Each named move below is a turn or a mirror, shown by a few rows before and after it. Which moves, in which order, take the first row of each later pair to the second? The first pair is answered.
K_227:
[ -6   4  -4  10  -1   3  15  -1  -3  -6   3 -21   2   2  -9 -12   2   0
  10  10  -2   6 -14  -2  -1  -9 -12 -16  -1   4] -> [  4  -8  15  -1  19  -5   4   9   1  -6   1  14  -4 -13  -2  12  -7  -3
   3   3   2  -7  -8 -10   7 -11  -6   9   8   7]
[ 10   0   0  11  -6  -2  14  11   0  -4  13  -7  -5  -7  -7 -12   9  -6
  16   9   2  -2 -16  -8  -8 -17  -1   4  -9   2] -> [ 14  -5   6   5   0  -7  11  17   1  -6  12   7  -6 -11  -4  -2   5  -7
  13   6   3  -8 -12 -11  -7 -18   1  12  -7   1]
[ -5 -12   9  -9   8   5  -5  -2   6   5   4  -2  -7   6   7   9  -9  -8
   7  -9   5  -9 -11 -12   9   5 -16   8   8 -11] -> [-11  -4   3  -3  -3   8   0  -6   6   5   4 -21  -5  12   5  -4  -6  -6
   9  -7   4  -3 -12  -5   5   6 -18  -4   4 -12]
K_107:
[  8   8   0  17  11  -4 -10   8   5  12  -1  11  -3   9   3   9   6   9
   1 -29  12 -15   1  -1   6 -14  17  -4  -4   7] -> [  8   9   5  20  14  -5  -7   7   3  16   0   6  -3  10   1  11   7   7
   3 -25  10 -17  -2  -5   5 -14  13  -6  -4   8]
[ 11 -15  23 -15  24   0   1  15  10  -5   4  17  -1 -17  -4  25  -2   2
 -14  15  -8 -15  19 -11   4  -1  10  19  14   3] -> [ 10 -15  22 -14  24   0   0  15  10  -4   3  18  -2 -18  -5  24  -2   0
 -15  12  -9 -15  20 -11   4  -3   9  19  15   5]
[ -3 -10   6   9   4  -2 -11 -12   1   9  -1 -17   0  -6  -3  12   4  -6
  -6  -3  -9  -7  -7  -2   2  -4   1  -9  -7   5] -> [ -1  -5  -5  -4  -6   5 -16  -2   2   1  -6  -7  -2  -1   0   9  -2   8
 -11 -10 -10  -3   4  12   7  -2  12  -5  -5   1]
[ 11  -7   1  13  14 -11   0  -3   1  18  -8  -6  -2 -11   4  24  -1  -6
   3  -4   8  -3 -17  -9   3  -6  -7  -5  -7   3] -> [ 11  -1 -18  -7  -4  -3  -6  12   1   4 -15   9  -8  -5  10  18 -10  13
  -6 -13   6   0   3  15   8  -2  13  -1  -8  -4]
K_398:
[  9 -24   2  17   3 -16 -10 -13 -12   2 -14 -20   1  22   3  19   0  -4
   1  -9   2  -9   6 -43   2  -9   4  11  -1  11] -> [ -1 -12 -15  -7  -9 -12 -22 -23   3  -7 -19 -12   0  30   9   9  -9   6
 -13 -16   7  -1  18 -19   9  14   9  21   1   2]
[-20  -5   2  -4   2  -8   6 -20  14 -10  11   3   8  -4 -12   6   8  -3
   4   5   5 -12  -2  -4   1   4 -12  12  11  -6] -> [-20  -8   3   1   2  -9   6 -17  13  -8  12   5   6  -3 -10   7   9  -5
   7   4   7 -11  -7  -7  -2   1 -14  12  11  -6]
[  0  -2  14 -11   2   5  -5  19  -1 -10   0  30 -12  -1   1   3  -1  -2
  -7  10  -9  -8  14   1   2   1   5  11  15   1] -> [  2  -4  20  -3   3   0  -2  21  -2  -5   2  30 -14  -5   2   7   0  -3
  -2  10  -6 -11   8  -8   0  -5   4   9  15   4]
[ 11  -4 -11  -9   4  14  -4   9  -7   9   2   1   1 -12  -4   0   2  -5
 -15  -4   3  19  19  21 -13   3   2 -18  -4 -15] -> [ 17 -11  -3   9  11   7   0  16 -15  15   3   0  -3 -16   0   8   6 -10
  -5  -4   6  14   6   9 -16 -11   0 -20  -4  -9]
K_945:
[ 11  -4  21   9  15  -4   2   5  -9  -3   3  12  -2  -9  -9   3   5 -13
   7  17  -3 -12  -3 -24  -3  -7  -1   1   3   8] -> [  5   6  16  -5   7   8   6   8 -10 -16   1  13  -4  -3 -17  -8   4 -10
  -5  27  -8  -7  11 -13  -3   2   2   3   7   3]
[-14 -10  12  -5  14  -9 -15 -29  19  23  -4   0  14  -2  15  13  -1 -20
  -1  -4   9  -6 -15  -9   6  26 -29  11   9   6] -> [-23   6   1 -28  -3  14  -7 -22  16   0  -4  -4  15  13  -2 -13  -3 -10
 -17  12  -4   4  11  14   6  40 -14  11  13  -4]
[-10   2  14   9   3   4  16   1 -15  -1  10 -16   8  12 -12 -15  17 -12
  10  35  -7   0  -5 -19  -5   4 -11  -5  15   1] -> [-10   1  14  12   4   0  18   1 -17   4  11 -19   7  12  -9 -15  17 -13
  10  32  -8   0  -9 -21  -7   1 -12  -5  11   2]
Pairs:
Each pair is 2 to 3 moves apart.
[ -7   7  -2  34 -15  -4  10 -15   0  17   6 -27  -1   6   2 -17  12  -9
  19   5   7   9 -25  -7  -7 -17 -16 -17  -8   1] -> [  4   1  -3  -6 -14  -2 -13  15   8  -4  -7  43 -16  -7  17   7 -13  12
  -5 -17  11  -5  11  17   9 -17  18  20   5  -5]	K_107 K_227
[ -1   6 -22  17 -14  -6  -2  -5 -10   2   1 -12  -2   9   3 -20  -3   4
  10 -13   2   6 -11   0   2   6  -6 -10 -11  -5] -> [ -5  12 -20  -3 -14   3  -2  -1 -10 -15   3  -1  -4  11  -4 -26  -6   6
   2  -4  -4   6   5   8   5  15   2   0  -3  -9]	K_227 K_945 K_227
[-11   2  10 -14 -21  15   3   7  -2 -28   9  33 -22  14  -5 -13  -2  11
  -8  19  -1   4  11  22   0   2  15  21  25 -11] -> [ -3  -2  20  23 -16  14  20  14 -22 -15  13   2 -18  14 -16 -14  14   1
  12  32  -4   2  -8  -2 -11 -26   6  -4  17   0]	K_398 K_227
[ -4   8   0  25 -11   7   7   3 -12  -4   6   5  -4   4  -2  -4  11  -7
  17  11  10 -12  -9  -4 -10 -21  10   0   8   2] -> [-13   9   1  19  -6   4   4 -18   0   3   6  -2   2   6  -1  -8  14 -16
  15  14  14 -10 -12  -6  -9  -6  -3   4  11   2]	K_398 K_107
[-12   3  28   3 -14  21  19   6  -5 -20  15  16  -9   6 -12 -18  11 -11
  -3  38   3  -4   5  -5  -5 -13  -7  12  19  -5] -> [ -2   6   3   8 -31  17   5  24  -6 -21   6  28 -20   4   8 -15   2  13
  -1   4   6  -6   5  13   0 -32  16   1   7  -5]	K_945 K_945 K_107
[ -9  -4   2 -20  -8  13   0  15  -2 -23   1  16   1   2 -16  -2 -27   6
  -2   2  -2   8  16  19  11  13  12  20   9  -4] -> [ -5  -9   7  24 -11   8  19  21 -21  -6   8 -18   3   3 -22  -7 -13  -2
  22   7  -3   8 -13  -3   0 -17   0 -11  -4   6]	K_398 K_227
[ -9  19 -11  -4 -20   3  -1  -9   2   0   7 -16   9  13  -8 -21   9   5
   0  -4  -1  17   5  10  -3  12 -11 -12  -2  -9] -> [ 10  -4  23   7   9 -14  -4  10  -5   8   8  22   1  -8  -2  18   6  -6
   5  -5   6  -7  -4 -17   1 -11  -9   9   5   3]	K_398 K_227
[  8  -2 -10 -11  -4  11  -8  22 -12  -7   1  33 -16  -4   0  10  -8  20
  -4  -8  -5  -9  17   7  -4 -20  26   2 -19  -4] -> [  1  -9   5  23   7   4   9  -4 -16  17  10 -12  -1  -5 -15   5  14  -5
  17  11  -5  -4 -14 -25 -17 -19  -8 -20 -26   4]	K_107 K_227
[ 15  -7  -8   1  19   3  -4  -3 -10  -1  -9  -5   6  -9  11  13   4   1
  -6 -23  -4  -3   2 -16  14  -6  11  -1  -7   3] -> [  8  -5   2   1  21   7   6 -11 -12  -3  -3 -22  13  -6  -4   7  10  -9
  -4  -6  -8   0   0 -24   8   1  -1  -1  -2   6]	K_945 K_945 K_107
[  9  12 -10 -10  -4   3  10  13   3 -10   0 -22   6   9  -3  -7   5  11
  -5  12  -2   8  17   4  -9  -3   1  -3   0   5] -> [ 12   4   3   3   9 -10  12   2   5   5   4 -26  10   3   1   3  10  -3
   4  12   2   4   2 -14  -8  -6 -12  -2  -2  12]	K_107 K_945
[ -4  -3  22  -9  24   1   5  -7  -9  -2   2  22  -2 -14 -10   2   4 -19
  -3  24   4  -9  -2 -16  -3  11 -11  19  12 -11] -> [ -6   9  -4  16  -7   8  18   0 -21  -3   1 -16  -5   2 -11 -26  14  -7
  12  22  -2   4 -10  -5 -13  -9  -8 -18  -4 -14]	K_107 K_398 K_227
[  7   0   8 -21  13  10 -12   8   4 -10   4  27  -1  -7  -7  18 -14   6
 -18  -1 -11   0  18   1  13  10  12  16   9  -7] -> [  8   8 -25  14 -16   5  -8   5  -1   3   0 -17   1   7   4  -5  -6  19
   0 -21  -8  12   0  13   6  -9  12 -28 -14  -6]	K_227 K_945 K_107
[ 11  -9  21  -8  17  -5   4   2  -3  -3   1  12 -10 -12   8  19  -2  -6
  -3   3   3  -9   7 -20   3  -6  -5  15  12   3] -> [ -2  11  -5   4 -13   7  15  -7  -7  -7   4 -34  -3   8  -2 -16  10   0
   3   9  -6  12   4  -3  -4  -2  -8 -18  -2  -4]	K_107 K_227 K_107
[  9 -15  17 -11  18   8  -3   9 -21 -12   3  13  -5 -25 -12  13   0  -2
  -3  15  -7 -12  -4 -22  -5 -19   0  21   0   8] -> [ -1   5 -14  -9 -14  24   5   8 -26 -21   3 -21  -4  -5 -17 -22   2  15
  -5  16 -15   5   3   5 -10 -16   9  -6  -8   0]	K_227 K_107
[ -2  11  -7   5 -33  -6   9   0  -8  -3  -6  -7   1  12  -7 -24   3   1
  11  -1  14   2  -8 -10 -15 -23  -3 -11 -11 -15] -> [ -7  12  -7   2 -32  -6   5 -10  -1  -2  -4  -9   6  13  -3 -27   4  -1
   8  -1  18   6  -7  -9 -15 -13  -9  -8 -12 -20]	K_398 K_107 K_398
[-20   5  10 -26  -6   2  -1  -4   7 -10  -1  25 -17   7  -6 -15   5  -8
 -20   4  -3   1  13  16   2   0   1  17  27  -9] -> [ -9  -9  11  15   0 -22  -1 -15   3  25  -2   4 -13  -2  12   1  13 -17
   4 -18  11  -5 -24  -7   0 -21 -16  -3  10  -1]	K_227 K_945 K_945
[ 17 -18  19  -7  24  -3  -6   5   0   9  -1  19   3 -17   6  28  -2  -3
  -2  -7  -2  -3 -12 -14  -1  -2  -7  11  -8   9] -> [  3   1 -10   7  -8  10   7  -4  -6   6   2 -31  10   2  -3 -12   8   4
   8  -2 -10  16 -13   2 -12   1 -12 -24 -23   1]	K_107 K_227 K_107
